(in the rows, 128 means zero)
The rows below fall into families. The same turns and mirrors carry the whole set onto itself and the rows of a family onto each other. For each named row, which other rows are in its family? Write them in the order they are listed.
These 36 rows form 6 families of 6 rows each.
z_675: [155  76 119 111  93 135 111 105 102 124 124 171 131 132 141]
z_637: [134  53 130 131 121 116 110 130 108 138 144 176 128 159 141]
z_826: [157  86 113 121 122 138  99  95  99 127 102 142 121 142 136]
z_477: [159 106 129 107 124 127  86 116 106 142 107 160 142 142 111]
z_902: [152 114 111 109 156 122 119  99 104 112 145 179 128 157 109]
z_135: [122  91 131 103 130 142  98 108 147 122  95 178 158 164 112]
z_152: [147 125 153 119 126 118 109 126 103 135 116 168 139 156 129]
z_767: [142 121 108 126 159 163 129 128 136 131 154 163 108 128 131]
z_489: [120 118 101 131 120 123 162 113 125  98 155 150 118 146 127]
z_992: [123 124 129 143 122 121 124  95  98 117 103 156 130 142 138]
z_225: [120  64  98  96 113 144 134 119 144 119 141 191 125 162 117]
z_651: [119 102 114 134 162 168 121 128 125 111 150 181 107 126 119]
z_402: [ 86 102 123 143 131 112  99 107 132 117  99 168 128 142 102]
z_585: [105 109 115 104 113 123 110 118 141 143 128 125 168 143 118]
z_272: [119 107 112 147 145 136 120 133 158 141 137 170  97 131  92]
z_981: [125 100 129 107 127 140  76 117 117 130 102 153 159 138 112]
z_739: [101 100 121 111 118 141  87 116 165 143 130 144 161 147 115]
z_168: [ 96 104 112 155 120 136  94 122 139 133 134 148  91 136  98]
z_282: [ 87  68 104 134 110 125 144 103 134 123 150 172 113 155 116]
z_974: [108 124 112 164 108 139 128 138 139 128 118 137 119 150 138]
z_956: [125  50 117 114 101 125  93 129 134 137 146 176 132 153 136]
z_548: [103  83 125 140 131 146 105 137 163 133 139 175 102 121 106]
z_730: [ 98 106 101 156 101 151 129 130 151 128 120 153 104 134 118]
z_150: [135  83 107 108 141 150 141 139 122 123 179 161 118 149 116]
z_251: [122  54 124 131 111 133 109 113 118 131 172 153 111 166 119]
z_221: [141  59 111 111 130 149 124 130 134 118 169 174 130 169 114]
z_76: [126 112  98 144 121 142 130 115 144 103 124 111 124 151 136]
z_214: [125  76 127 100 133 115 111  92 139 117 139 167 151 161  89]
z_698: [127 133 100 133 113 142 111 115 159 108 129 137 156 159 130]
z_744: [145 118 117 103 134 134 143 129 121 138 168 179 114 160 113]
z_528: [115  96 132 108 119 126  76 110 127 126 138 124 149 148  97]
z_672: [171  92 129 119 118 134 112 124 105 127 126 165 122 129 155]
z_86: [ 81  94 116 133 115 147 128 133 150 109 101 174 119 137 124]
z_132: [142  88  94 114 166 154 120 120 117 106 153 151 103 141 115]
z_923: [103 141 118 131 106 124 142 143 122 126 135 151 120 144 137]
z_912: [135 135  98 124 114 134 115 130 139 121 131 130 145 145 156]

The rest of the family of z_981: z_477, z_974, z_730, z_150, z_221
The rest of the family of z_282: z_902, z_489, z_992, z_402, z_214
The rest of the family of z_637: z_675, z_651, z_585, z_272, z_698

The rows below fall into families. The same turns and mirrors carry the whole set onto itself and the rows of a family onto each other. For each named row, which other rows are in its family? Write them in the order they are listed.
These 40 rows form 10 families of 4 rows each.
z_748: [ 96 148 159 105 161 120 137 132 132 116 102 125 116 167 133 144 174  92]
z_101: [131 144 142 111 184 148 115 128 123  91 144 141 108 140 108 113 105 120]
z_65: [135 137 147 130 126 112 111 131 109 140 118 135 116 103 108 120  92 115]
z_791: [133 108 117 127 134 119 168 154 142 126 109 133 131 145 140 145 133 146]
z_211: [134 137 147 121 129 117 105 160 133 145 130 149  99 107 118 113 115 108]
z_832: [104 135 150 115 159 114 141 129 147 105 109 117 132 167 134 132 181 101]
z_159: [107 147 116 121 181 155 125 112 122  86 139 126 123 131 115 119 110 113]
z_351: [117 140 136 102 182 145 115 111 118  79 118 123 124 142 136 119 100 108]
z_300: [ 90 130 169 115 166 134 148 113 134 120 116 125 138 164 136 134 167 103]
z_43: [144 122 101 111 126 135 151 155 130 121  95 130 119 141 119 143 147 141]
z_436: [121 130 137 119 139  94 127 128 134 157 137 148 113 100 137 119 111 120]
z_339: [136 116 119 124 111 125 148 151 113 121 100 115 116 147 111 148 149 141]
z_254: [100 151 170 118 163 136 126 159 135 108 119 128 116 167 132 119 164  98]
z_804: [ 96 138 136 121 167 147 121 101 103  97 136 128 126 130 132 114  97 125]
z_297: [101 146 136 128 161 142 121 101 113  82 146 120 119 130 104 129 112 116]
z_299: [100 129 167 116 168 138 147 121 151 104 101 121 122 160 136 138 171 122]
z_419: [ 94 152 152 109 158 129 139 132 144 119 113 127 126 155 130 132 184  94]
z_517: [125 129 132 121 142 107 111 132 121 156 123 138 102 101 117 128 107  89]
z_927: [108 144 130 112 184 127 133 106 117  95 145 137 121 137 136 115 103 138]
z_984: [ 91 139 153 128 182 145 114 105 125  95 130 120 113 123 133 111 109 119]
z_897: [132 117 140 111 131 111 121 116 116 166 124 144 114 103 123 120 114 119]
z_810: [135 124 124 119 144  96 106 122 122 146 132 130 110 101 119 107 112 106]
z_280: [151 108 120 108 122 129 143 154 143 114  83 131 126 137 135 148 124 124]
z_530: [132 112 135 119 118 124 144 152 138 134  83 128 109 133 137 140 150 149]
z_818: [153 117 144 125 118 119 150 151 127 134  87 130 129 145 107 149 139 130]
z_399: [106 132 165 105 160 126 134 138 143 113  93 119 132 163 148 135 163  85]
z_155: [135 111 137 122 150 119 115 122 120 152 118 131 100  97 122 112 102 129]
z_268: [103 144 127 122 180 130 115 106 122  78 138 118 124 139 126 111 115 111]
z_856: [103 151 174 123 148 130 142 136 126  99  97 120 137 171 123 139 161 111]
z_719: [142 113 108 118 127 128 151 159 124 122  88 127 113 148 123 155 134 130]
z_545: [125 113 126 120 110 133 157 145 133 121  93 134 131 145 137 150 143 145]
z_841: [ 88 139 159 117 171 112 150 134 132 125 120 125 131 166 153 125 165 113]
z_371: [136 129 144 100 141 108 102 126 126 145 114 139 110 101 134 117 104  94]
z_502: [ 98 144 164 112 149 123 139 118 128 110 119 117 122 164 114 142 182 106]
z_319: [128 120 136 130 131 110 116 125 110 155 135 123 109 103 100 123 117 103]
z_20: [145 112 107 120 115 110 143 154 138 119  95 125 121 138 128 139 145 136]
z_911: [106 149 127 115 179 143 121 107 119  80 131 132 112 137 118 134 101 109]
z_988: [114 151 163 122 179 136 119 100 112  94 131 127 129 140 104 121 106 109]
z_456: [154 113 132 121 138 141 149 172 145 116 106 137 117 155 112 141 142 130]
z_315: [125 134 124 118 142 113 111 135 118 164 127 133 107 100 117 110 123  98]

The rest of the family of z_254: z_101, z_211, z_456
The rest of the family of z_299: z_984, z_530, z_155
The rest of the family of z_315: z_159, z_43, z_419
The rest of the family of z_351: z_280, z_399, z_371
The rest of the family of z_545: z_300, z_804, z_897
The rest of the family of z_988: z_65, z_818, z_856

The rows below fall into families. The same turns and mirrors carry the whole set onto itself and the rows of a family onto each other. For each named row, which other rows are in its family? Write them in the order they are listed.
These 32 rows form 4 families of 8 rows each.
z_361: [115 153  84 148 168  70 121 148  74 106]
z_486: [145 139  82 159 175 116 106 163  85 148]
z_513: [150 124  78 123 171  86 148 133  92  79]
z_699: [ 96 147  83 148 155 110 124 145  86 114]
z_863: [175 110 103 143 171 119 119 151  97  74]
z_9: [131 112 127 126 164 104 130 172  85 108]
z_847: [143 126  58 131 153  87 143 130  93 114]
z_252: [170 105  79 144 145 107 114 188 101 116]
z_447: [168 146 106 137 150 122 128 159  88  65]
z_607: [144 136  77 141 175  78 115 174 131  97]
z_256: [151  96  62 167 160  85 127 157  88 118]
z_409: [150 110 100 139 164 127 136 142  86 136]
z_474: [149 146  80 147 149 143 114 145 103  78]
z_71: [135 146  65 167 162 125 117 129  94  82]
z_205: [158 162  69 129 173  89 107 176 100  89]
z_17: [156 160  85 164 147 129 139 192  82 104]
z_787: [110 146  99 128 142 127 122 161  94 109]
z_973: [159 151  63 120 145 101 114 171 105 118]
z_62: [137 144  99 178 175 100 139 195 111  89]
z_882: [139 143 115 110 144 102 126 167  88  94]
z_295: [144  99  73 181 160  93 139 168  78 118]
z_378: [143 114  85 133 170  80 137 153 129  90]
z_438: [145 155  75 176 174  91 123 141  74  76]
z_263: [161 140  76 171 178 125 106 158  87 133]
z_97: [160 133  76 176 191  96  99 153  89  86]
z_499: [162 108  90 158 145 116 125 198  91 115]
z_137: [131 131 101 147 169  99 170 155  72  81]
z_302: [140 134  80 174 154 114 169 150  71 100]
z_111: [140 169  93 153 171 102 129 199  80  92]
z_820: [165 111  95 151 167 137 136 137  87 122]
z_838: [116 134 100 159 183  81 111 174  77 121]
z_740: [136 122 107 170 171 102 161 174 108  82]

The rest of the family of z_409: z_486, z_252, z_256, z_295, z_263, z_499, z_820
The rest of the family of z_699: z_607, z_474, z_71, z_787, z_62, z_378, z_740
The rest of the family of z_863: z_9, z_847, z_17, z_973, z_97, z_302, z_838

The rows below fall into families. The same turns and mirrors carry the whole set onto itself and the rows of a family onto each other. For each named row, which other rows are in its family? Write them in the order they are listed.
These 16 rows form 4 families of 4 rows each.
z_281: [125 148 147 159 105  95 103 101 138]
z_987: [119 126 132 160 110 118 144 139 151]
z_128: [101 138 176 133 109 114  93 102 126]
z_661: [128 124 118 120  85  85 100 100 146]
z_95: [141 112 160  92 104 139 118 136 139]
z_348: [127 133 131 154 115 135 127 150 128]
z_142: [138 117 157  92 102 132 134 144 140]
z_709: [104 121 134  99  87  97  97  97 143]
z_253: [116 125 160  95  83 100 101  95 146]
z_311: [114 140 152 154 109 101  89 106 118]
z_220: [157 120 143 110 102 126 124 148 120]
z_777: [127 135 137 155 106 130 138 149 153]
z_172: [106 127 130  96  88  96  96 109 157]
z_322: [118 147 158 153 101 105  99 112 107]
z_123: [ 96 129 144 137 109 135 138 145 162]
z_547: [116 108 141  90 101 129 128 150 143]

The rest of the family of z_547: z_281, z_348, z_253
The rest of the family of z_220: z_128, z_661, z_123
The rest of the family of z_777: z_142, z_709, z_311

The rows below fall into families. The same turns and mirrors carry the whole set onto itself and the rows of a family onto each other. For each named row, which other rows are in its family? Write them in the order they are listed.
These 30 rows form 6 families of 5 rows each.
z_480: [126 113 127 155 105 127 122 145 137 125 142 131 165 109 114 163 147]
z_226: [132 106 171 160 136 161 108 133 141 137 109 114 124 137 119 137 149]
z_692: [133 124 144 108 171 104 111 141 114 132 126 113 127 151 158 133 131]
z_482: [132 133 160 109 155 131 147 168 121 139 105 143 145 148 101 132 135]
z_433: [122 111 126 153 103 125 123 146 139 121 140 133 162 106 114 161 146]
z_458: [124 127 143 104 168  97 114 143 119 121 127 117 121 146 156 130 130]
z_452: [123 113 121 156 103 123 115 144 134 122 140 138 160 107 115 161 140]
z_903: [131 110  98 132 114 116 149 142 136 116 142 112 135 115 104  91 115]
z_628: [134 115  91 139 111 116 131 137 123 123 143 118 135 116 108  91 107]
z_291: [146 109 104 139 119 136 144 138 125 144 144 100 146 128 100  97 121]
z_647: [116 103 175 148 132 146 127 143 160 113 104 116 118 126 118 132 152]
z_139: [137 107 107 131 118 128 156 143 137 129 143 102 143 120 101  94 124]
z_876: [124 126 125 137 115 101 102 127 138  98 102 120 124 146 108  83 102]
z_844: [128 125 142 107 168 100 108 139 115 128 128 116 125 148 157 130 127]
z_909: [140 127 125 150 122 121  86 120 120 126 105 113 134 159 110  88 103]
z_105: [123 118 142 125 120 107 133 138 157  94 100 106 132 144  99  83 121]
z_18: [150 118 140 145 128 137 109 124 130 141 105  94 145 167 100  93 123]
z_522: [144 114  92 144 116 130 129 132 118 140 145 110 141 126 107  94 109]
z_100: [117 143 138 114 143 108 119 162 111 118 101 169 129 136 113 125 108]
z_301: [126 125 148 102 170 100 120 142 122 123 126 114 125 147 154 130 134]
z_782: [140 114 151 130 128 129 137 135 151 123 104  90 145 158  93  90 135]
z_603: [129 123 148 105 172 105 118 143 121 130 127 112 128 151 154 132 135]
z_700: [141 137 152 123 154 138 123 156 101 157 107 147 146 156 107 134 124]
z_471: [104 110 162 148 125 128 114 142 157  94 103 136 106 114 124 126 135]
z_835: [131 144 136 125 148 122 104 155  96 143 106 163 136 148 114 130 107]
z_163: [111 115 149 163 124 132  85 131 137 107 106 144 103 119 132 129 122]
z_478: [127 114 154 171 129 150  82 127 128 131 108 131 118 135 128 134 128]
z_359: [122 113 124 153 103 122 120 145 137 118 139 136 161 105 115 160 141]
z_845: [126 113 123 155 105 127 116 143 135 126 141 134 163 109 116 161 144]
z_622: [118 136 153 104 148 112 145 170 128 115 101 157 133 136 106 127 123]

The rest of the family of z_845: z_480, z_433, z_452, z_359
The rest of the family of z_139: z_903, z_628, z_291, z_522
The rest of the family of z_301: z_692, z_458, z_844, z_603
The rest of the family of z_18: z_876, z_909, z_105, z_782

